In the rows, 128 means zero.
Named turns come first, each shown by rows before and after it. Which turns, in which order, take the first row of each pair that follows to the second? Write the first one first, as in the answered first pair.
turn dun:
[180 134 117 131 123  75 140 108 109 110 130 142 122 108  91 162 155 117
  81 159 108 148 113 142  77 169 120 144  65 111 123 126 161 134 164  65
 140] -> [169 116  99 114 115  98 142 114  73 123 147  93 115 107 117 178 147  88
 101 193 113  97 117 136 123  96  71 132  67 143 143 103 126 134 129 103
 149]
[121 105 146 135 104 115 169 118 118 112 133 140 130 103 169 111 149 185
 176 112 147 161 118 117 128  97 143 120 168 108  83 116 123 140 120 156
 148] -> [127 148 127 119 120 112 126  96 148 121  91 169 155 114 140 119 125 161
 119 121 127 164 130 133  74 184 165 144 122 112 132 136 155 107 149  77
 137]
[125 115 113 137 134 147 136 131  95 141 148 116 159 137 118 126 136 110
 123 107 108 117 131  99 139 149 106 122 140 174 145 113 105 141 134 101
 149] -> [125 106 123 149 131 141 152 137  97 134 158 124 154 136 122 117 147 130
 136  92 114 132 127  96 142 142 114 118 155 163 122 113 106 153 136 117
 148]
[149 149 110 124 124 130 158 157 118 134 132 122 113 170 124 128  69 109
 134 135  95 128 138 130 161 139 114 110 123 144 118 128 124 137 128 180
 125] -> [151 151 121 133 126 121 165 157 130 128 133 137 112 169 119 122  75 127
 137 119  97 146 135 129 150 154 130 108 129 131  99 137 136 142 140 177
 124]
turn Dom:
[122 126 123 125 132 123 124 120 117 125 133 109 126 114 138 132 139 108
 138 148 122 115 124 142 128 113 116 124 125 121 114 130 121 125 116 137
 127] -> [121 129 126 125 135 124 125 123 121 122 130 117 127 114 136 129 141 111
 141 150 122 116 122 144 123 115 116 124 121 118 115 131 124 126 116 137
 123]
[105 178 148 120 166 142  86 148 181 124  77 182 140 109 118 115 114  93
 165 153 110 145 143 116 126 183 133 134  99  99 163 122 123 116 141  74
 107] -> [117 159 116 125 130 142  81 136 166 165  98 123 143 116 138 136  77  58
 119 133 116 128 158  91 175 167 124 135  98 140 168 106  97  99 138  66
 137]
[118 158 114 104 148 149  96 127 120 135 111 125 140 135 128 136 123  89
 134 160 115  92 129 130 118 127 100 135  87 144 181 134 115 104 118 101
 111] -> [124 131 107 108 121 135 113 116 102 156 136  89 138 127 148 147 120  84
 106 147 127  95 130 123 143 101  99 133 102 157 166 121 100 107 115 114
 141]
[122 129 175 124 107 140 132 130  95 136 171  93 136 124 130  93 119 146
 132 140 104 141 107 154 175  87 102  86 121 178 132 152 129 115  83 126
 125] -> [118 129 186 122 118 137 136 132 100 124 167 108 133 120 125  86 135 160
 146 145 104 149  99 163 159  89 103  84 125 164 126 153 135 122  85 131
 118]
turn boli:
[142 125 110 103  99 122  95 104 131 161 111  87 140 146 120 136  93  80
  60 109 115 123 163 141 116 178 147 141  84 180 159 144 145  94 149  75
 137] -> [112 150 156  95 158 157 103 146 139  85  81 166 125 144  95 100 146 122
 193 159 104 115 136 165  78 152 120 121  89 124 158 152 159 131 126 124
  72]
[130 141 137 127 139 115 139 109 131 122 108 173 140 126 125 126 160 146
 103 124 120 151 124 147  94 165 153 137 142 116 136 125 155 139 137 100
 132] -> [130 129 120 140 132 154 140 153 119 117 118 144 120 150 133 117 127 127
 174 112 117 103 131  98 169 106 119 107 149 139 128 115 117 146 109 148
 108]
[145 164  98 128 121 142 117 127 148 132 134 108 134 153 125 114  71 130
 138  88 116 125 125 105 166 159 140 103 142 133 132 147 129 111 142 112
 106] -> [139 175 116 119 137 128 120 112 157 118 122 141 139 141 118 111  99 150
 129 105 119 149 115 137 117 183 151 114 138 108 134 154 152 117 152  97
 103]

(two turns a pair)
[117 146 132 108 142 153  95 132 135 121 121 143 127 152 108 132  94  88
 156 146 105 104 147 134 119 149  96 126 106 139 154 148 123  95 119 113
  82] -> [130 112 132 115 102 104 120  92 121 162 158 104 134 128 133 150 104  96
  66 118 128 148 148 146 119 154 126 146 129 146 125 140 129  92 137 103
 144]
dun boli
[127 140 121 132 123 117 122 119 145 131 115 144 124 127 117 130 110 130
 115 104 119 142 139 117 115 169 148 121 112 129 134 144 129 117 144  99
 127] -> [119 143 117 126 135 144 117 142 136 118 111 143 116 136 118 127 107 122
 162 122 114 110 138 110 134 138 118 108 108 133 143 139 115 124 126 125
 108]
boli dun
[126 119 100 133 121 138 116 123 125 147 117  98 117 137 115 150 110 106
 158 130 132 105 131 116 151 129 109 120 102 158 143 117 116 136 123 130
 128] -> [118 112 112 121 120 122 128 106 110 143 124  97 119 117 124 157 139 117
 144 158 139 112 123 146 129 114 101 128 110 150 146 108 118 144 116 139
 144]
boli dun
[133 158  78 131  94  96 127 127 102 159 154 125 107 113 189 143  94 109
 135 109 113 122 115 140 171 121 122 144 121 162  82 144  85 127 122 137
 147] -> [132 174  99 132 111  76 126 115 125 141 136 171 111 104 171 131 121 139
 120 108 110 161 106 165 113 172 154 156 113 130  78 159 119 131 143 111
 140]
Dom dun
[123 125 148 141 150 129 146  99 114 159 150 139 136  97 114 132 119 105
  83 187 100 107 128 129 109 132 113 122 124 128 179 101 114 146 132 103
 148] -> [116 121 171 149 161 132 165 116 117 136 154 164 124  96 112 114 141 134
 130 184 103 119 116 130 108 114 113 110 142 106 156 103 115 166 127 134
 134]
dun Dom
[107 123 124 162  81  89 152 133 144 173 147 103 116 119 148 114 122 131
  72  79 100 187 142 106 129 161 169 104 163 134 104 170 150 119 156  99
 122] -> [ 90 164 132 153 128 139 125 175 162 127 105 155 110 144 118  94 118 125
 171 112  78 144 137  99 116 163 145  87 137 118 137 183 153 122 138 106
  55]
boli Dom
[113 122 140 151 113 127 146 125 121 110 145 114 121 127 127 133 116 153
 121 103 156 130 122 120 160 100 123 133 143 131 117 140 118 133 124 144
 138] -> [107 145 148 148 134 139 132 138 137  88 122 148 124 135 111 124 119 158
 147 115 145 127 121 127 134 126 122 134 126 115 132 152 131 132 127 131
 110]
Dom Dom
[146 115 157 165 162 114 129 145 158 110 114 166 113 107 102  83 120 130
 130  94 123 179 129 102 120 187 185 142 137 127  74 150 151 127 133  76
 127] -> [117 144 137 116 191 155  90 141 139  99  83 161 127 110 103 102 119  82
 143 177 108 109 134 129 105 164 130 149  93 149 158 145 139 107 101  62
 110]
dun boli
[129 149 144  98 116 138 164 132 122 136 110 102 113 135 116 147 101 150
 101 118  88 135 123 141 153 112 166 150 165 163 148 103 120 124 104 118
 149] -> [130 151 150 103 117 133 165 132 130 133 108 112 113 135 110 143 105 156
  97 111  86 146 122 141 142 127 176 150 169 157 144 110 129 124 109 110
 146]
dun dun
[124 136 149 126 141 148 132 147 125 102 119 151 129 131 118 109 146 145
 165 146 123 121 116 128 121 111 125 111 125 111 120 127 128 139 116 149
 111] -> [134 139 119 125 128 157 110 144 120 125 118 118 135 148 120 123 103 109
 138 135 117  96 134 104 152 119 119 112 108 145 141 124 113 115 118 129
 118]
Dom Dom
[125 158 115 126  61 120 115 180 134 133 114 121 117 156 116 115  82 126
 139 197 139 139 158 139 112 144 144 121 154 121 162 178 109 143 114 165
 119] -> [133 148 111 128  48 104 119 168 133 148 126 109 120 150 122 121  80 126
 106 184 145 154 162 140 113 152 158 129 159 124 153 176 113 139 124 154
 137]
dun boli
[144 142  95 143 105 119 128 139 139 136 143 112 114 146 133 153 126  98
 103 124 165 137 151  85 126 151 136 155 128 159 140 135 109 143 121 109
 122] -> [124 158 103 121 132 135 121 142 132 111 126 136 115 138 128 151 151 101
 135 171 158 119 142 112  99 134 112 156 119 146 165 135 112 154 107 119
 105]
boli dun
